Named moves (each a turn or a mirror), then the moves between two rows, first move first; the first pair answered:
Dudir:
[-14  -7 -15  -7   5 -14  -6   0  -5   0   7   4   4  -1   2] => [-13   3  13 -12  10   6   7   2   5   2  -6  -6   7   5  -3]
[ -1   3  35  -7  -5   8  -3  -4  -1   2   7  -6 -12  -6 -27] => [  0 -11   3   1 -11 -18 -18  -6 -12  -3  26   6 -13 -13 -20]
[ 27 -10 -10 -19   5  30   5  -1  -9  -9  -9 -12   7   4  -9] => [ 24 -17 -28 -13   4  18  -5  -2 -16 -12   0  -3   5   0  -3]
tilal:
[  2   4  15  26 -10 -10   3   0  12  -5  -6   3 -17  -4  -1] => [ -3   3  14  20 -17  -3   2  -2  15  -2  -9  -5 -18   1  -1]
[-12   0 -10 -12   2  -5   0  -7  -5   4   1  -1  19   5   4] => [ -9   0  -7 -13   5  -9  -3  -2  -6   0   2   2  19   4  -1]
[ -1   9  12  -1 -14  -1   2  -8  -4   3  -1  -4 -13  -4  -2] => [  8   8   7   6  -8  -9   7  -7  -3  -3   0   2 -13  -9  -1]
[-10  -4  11 -11  -5  -5 -24   2  -2  16  -5  -3  -4   7 -11] => [  9  -2  10  -3   8 -26 -16   2  -5   3   5  12  -4  -5  -9]
bop:
[-19  -7   7   8 -10  -5 -15  -4   9   4   0  -2 -12  10  -3] => [-17  -7 -15   1   5 -20 -10   0   3   1   0   6   7   7   8]
[ 14  -5  -9  18   4 -17   7   1   3 -10   8   9  -7  -6   3] => [ 12  -8  -8  21   0   3  17  -1   8  -5  -4   2 -12  -2   4]
[-10   0 -10  33  -2 -19  -9   9  15  -8   4  19 -12  13   8] => [-11  -4 -20  34   1  -4   2  10  16  -7  -6  11  -7  16  16]
[  1  -8 -37  -4   6 -14  -8   0 -13  -5  11   3  10  -4  19] => [ -5 -13  -5  12 -23  33   1  -4   0   1  -4 -17 -18   7   8]
non:
[  5   9   1 -26   1   2  10  -2  -7  -2   1   2  10  -4   0] => [ 15   7   4 -12   5  -1  21  -3   1  -6  -4   5   4  -9   5]
[  8  -5 -15   5   2  -9  -3   2  -5  -3   6   9   0  -7   2] => [  0   0 -12  -9   1  -8  -9   0  -7   2  10   7   2  -3  -2]
[ 11   3   5  -9  -4   0  10   3 -25  -7   7  -6  10  -2  -1] => [ 15   6  10  -7  -1  -4  14   4 -20 -10   4  -5   7  -4   1]
[ 6 -1  0 -1 13  7  3  1  0 -3 -7 -4 13 -1 18] => [ 2 -5 -7 -4 10 10 -1  0 -2  0 -4 -4 11  0 22]

(2 to 3 moves a pair)
[ -6 -11 -24 -19  -5  18  -6  -2 -25  13  13  -7   3   8   8] => [ -8 -12 -20 -16 -13  28  -4  -1 -23  14  10 -11  -2   9   3] -> bop bop bop
[  5   3  24 -10   0   3 -15   1  -8   1   9  -2 -29  -6 -44] => [  1 -12   4   1 -11  33   2  -4  -5   4 -12 -15 -33   1 -30] -> Dudir bop bop
[ -9  -7   9  22 -16   6   1   3  19   0 -14  -3 -18   9   5] => [ -8  -9 -14  21  -8 -27 -12   3  11  -5   1  15  -9  -1  12] -> Dudir bop
[  5  12  22 -10   5   2  -5   0   0   2   5  -7   1  -5 -12] => [ -1   2  14  -1 -16  10 -11  -2  -1   2  10  -8 -17  -5 -12] -> Dudir bop bop
[-12   4   5   1  -4 -23 -19   3   6  -5  -1   5  -1   3  -6] => [ -2   3  -2   6  13 -16   2   4  14  -8 -16   3  10   3   6] -> non Dudir bop
[ -6  -8  -6  16   8  16  22   1  23   8 -34 -10  12  14  18] => [-26  -3  -1 -14   2  18  -1   1  11  20 -26 -14  19  23   8] -> non non
[ 15  10  40  12  -2  -4  -4   0  10  -5  -1   3 -11   5 -24] => [ 15  -6 -34   7  20 -15   7  -1  -9 -13   1  11  18   3   9] -> bop non
[ 30  -6  -3  -6   2  -7  14 -24  -9 -15  17   7   2 -24  -8] => [ 13 -10  -1 -20 -16  10   3 -25 -17  -5  20  -6  -4 -17 -17] -> bop non bop
[  9   1  36   5 -19   4  13   0  24   1  -2 -15 -11 -11  -3] => [-11  -9  21   5 -34  11   3  -2  23   7  -5 -18 -15  -6   1] -> Dudir tilal Dudir
[  2   1   2  37 -10 -25   8  19  12  -2   7   2 -26  -3   0] => [  8  10  -7  23  17 -39  15  23   9  -3   2   6  -1  -1   6] -> Dudir bop
[  0  -6  -9  25 -23  -3 -29  -2  -3   1  11  -4 -21   1  -6] => [ -1  15  -2 -15  19  11   1   3   4   9 -17 -19  27  14   3] -> non bop Dudir
[  5   0 -20 -21   2   9  19 -11 -29   4  16  -2  26 -14   8] => [  3  -2  -6  -9 -23  -5  -4 -13 -34  -2  36   5  -1 -18  -4] -> Dudir bop Dudir
[ -9 -10  12 -20  -4   0  -3   6  -3  11  12  -4   7   6 -12] => [-11 -16 -10 -14  -6  -2  -6   7  -9   9  13   0   7   6  -5] -> bop bop Dudir
[-11   3  20   2  14  -5   7   3  24   7 -23   0   3   6   8] => [-25 -11  -8  10  -5  10  -3   0  13  11 -21  -5  -3  11  12] -> Dudir non bop
[-12 -14  -4  29 -15  -8 -10  -1   5  -5   5   5 -22   4   2] => [ -9  -6 -10  10   1 -30 -19   2  -7  -7  15  15  -2   0   3] -> Dudir non bop
[-16  11 -16 -10 -12 -11 -18  -7  -4 -14  10   8   0  20   1] => [ 15  10  -8  14  -1  -5  11  -7  -2 -29   7  14  -7   4   4] -> Dudir tilal non
[  5   1   4 -10   9 -24  -6   2   0   0   8  10   8  -5   0] => [  1  -2  13   1  -7 -17 -15   0  -1   0  11   8 -12  -4  -9] -> bop bop Dudir
[ 12 -11  -7  18   3  24  25   3   2  -8 -10   1   2   1   5] => [-11  -6 -24 -12  -3  -6 -13   4 -22  -1  20   9  15   3  -3] -> non non Dudir
[ 17   4 -10  -5  -8 -15  -9   9 -11  -4  20   6 -11   4 -21] => [ 21   1  -1   6 -14   3   1   6  -4  -5  14  -1 -21   3 -24] -> bop bop tilal
[-16  -3 -20 -16   3  24  12   3   6   8 -13 -14  18  14  16] => [-13  16  34 -10  -7  -2 -12   4  12   4   4  -7  -4   6 -17] -> non bop
[ -7  -5   3  17 -12  -1  -2   5  13   1 -13  -4  -4  11  -1] => [ -3   5   4   5   9 -19   1   9  11   1 -13   2  12   6  -1] -> bop Dudir bop
[-15 -14  -2  14  -7  -8  -3  -4 -11   3   1   9 -23  -1   3] => [-18  -4   7 -14  12   5  10  -3  -6  14 -16   0   6   7   8] -> non bop Dudir
